[[122 115 120 123 111 126 117 125 124 124 135 110 115 119 119]
 [121 124 119 122 120 124 127 127 131 122 126 119 123 121 126]
 [135 110 133 138 107 134 103 127 109 131 143 107 113 123 111]
 [122 111 130 125 104 124 106 120 113 122 135 106 110 124 115]
 [121 128 122 120 130 123 132 125 131 122 121 129 126 126 128]]
=>
[[121 124 119 122 120 124 127 127 131 122 126 119 123 121 126]
 [122 115 120 123 111 126 117 125 124 124 135 110 115 119 119]
 [121 128 122 120 130 123 132 125 131 122 121 129 126 126 128]
 [122 111 130 125 104 124 106 120 113 122 135 106 110 124 115]
 [135 110 133 138 107 134 103 127 109 131 143 107 113 123 111]]

[[122 133 132 130 108 139 122 124 116 135 137 123]
 [114 118 138 135 114 142 129 126 127 125 139 112]
 [128 126 130 111 149 143 133 125 128 139 130 131]
 [129 145 114 120 121 119 120 134 122 137 139 118]]
=>
[[129 145 114 120 121 119 120 134 122 137 139 118]
 [128 126 130 111 149 143 133 125 128 139 130 131]
 [122 133 132 130 108 139 122 124 116 135 137 123]
 [114 118 138 135 114 142 129 126 127 125 139 112]]

[[118 110 113 147]
 [115 107 112 136]
 [140 135 138 118]
 [107 102 116 109]
 [144 140 133 141]]
=>
[[115 107 112 136]
 [118 110 113 147]
 [107 102 116 109]
 [144 140 133 141]
 [140 135 138 118]]

[[127 124 132 133 120 124 118 134 132 132 117]
 [118 122 145 106 126 118 130 116 127 144 132]
 [129 113 127 126 127 118 117 144 125 131 115]
 [138 123 136 136 130 133 131 129 107 136 130]
 [121 126 130 135 131 131 125 119 127 130 125]
 [130 126 140 131 114 126 128 116 132 137 124]]
=>
[[129 113 127 126 127 118 117 144 125 131 115]
 [121 126 130 135 131 131 125 119 127 130 125]
 [127 124 132 133 120 124 118 134 132 132 117]
 [138 123 136 136 130 133 131 129 107 136 130]
 [130 126 140 131 114 126 128 116 132 137 124]
 [118 122 145 106 126 118 130 116 127 144 132]]

[[129 144 116 127 124 142 120 127 126 133 125 139]
 [120 120 156 131 121 107 128 134 128 136 139 130]
 [112 132 130 151 137 136 118 124 126 144 133 123]
 [134 118 119 142 155 126 122 116 132 122 122 124]
 [121 145 110 125 117 153 132 129 121 134 129 124]
 [126 122 123 114 123 126 153 117 113 121 123 123]
 [137 126 134 126 122 126 113 153 152 120 133 123]]
=>
[[121 145 110 125 117 153 132 129 121 134 129 124]
 [129 144 116 127 124 142 120 127 126 133 125 139]
 [134 118 119 142 155 126 122 116 132 122 122 124]
 [126 122 123 114 123 126 153 117 113 121 123 123]
 [112 132 130 151 137 136 118 124 126 144 133 123]
 [137 126 134 126 122 126 113 153 152 120 133 123]
 [120 120 156 131 121 107 128 134 128 136 139 130]]

[[126 130 127 125 129]
 [113 120 136 126 120]
 [130 131 119 130 114]
 [112 109 149 141 132]
 [136 127 128 129 136]]
=>
[[130 131 119 130 114]
 [126 130 127 125 129]
 [136 127 128 129 136]
 [113 120 136 126 120]
 [112 109 149 141 132]]

[[119 124 120 146 117 112]
 [146 111 122 129 131 131]
 [125 134 136 122 135 145]
 [143 122 127 117 135 130]
 [110 137 155 139 128 126]
 [142 131 107 124 134 118]
 [143 129 114 120 142 131]
 [132 117 124 133 120 122]
 [133 129 112 123 125 119]]
=>
[[142 131 107 124 134 118]
 [133 129 112 123 125 119]
 [143 129 114 120 142 131]
 [119 124 120 146 117 112]
 [146 111 122 129 131 131]
 [132 117 124 133 120 122]
 [143 122 127 117 135 130]
 [125 134 136 122 135 145]
 [110 137 155 139 128 126]]
---
[[148 119 130 132 155]
 [148 129 130 131 154]
 [153 124 134 125 106]
 [152 119 131 131 151]
 [155 123 135 126 108]]
=>
[[119 130]
 [129 130]]

[[102 141 135 127 114]
 [121 134 131 132 140]
 [117 142 102 114 115]
 [108 121 134 146 151]]
=>
[[141 135]
 [134 131]]

[[111 100 151]
 [125 132 139]
 [109 115 125]]
=>
[[100 151]
 [132 139]]

[[149 125 144]
 [133 153 128]]
=>
[[125 144]
 [153 128]]

[[108 128 137 156]
 [108 146 106 142]
 [108 112 151 143]
 [108 102 139 141]]
=>
[[128 137]
 [146 106]]

[[120 127 106]
 [116 122 150]
 [145 127 110]
 [124 131 123]
 [130 119 121]]
=>
[[127 106]
 [122 150]]

[[114 123 112 127]
 [133 139 136 114]
 [123 132 132 137]
 [137 140 153 155]
 [122 123 134 124]]
=>
[[123 112]
 [139 136]]

[[117 146 117]
 [127 140 110]
 [113 118 137]
 [107 127 141]
 [120 115 135]]
=>
[[146 117]
 [140 110]]
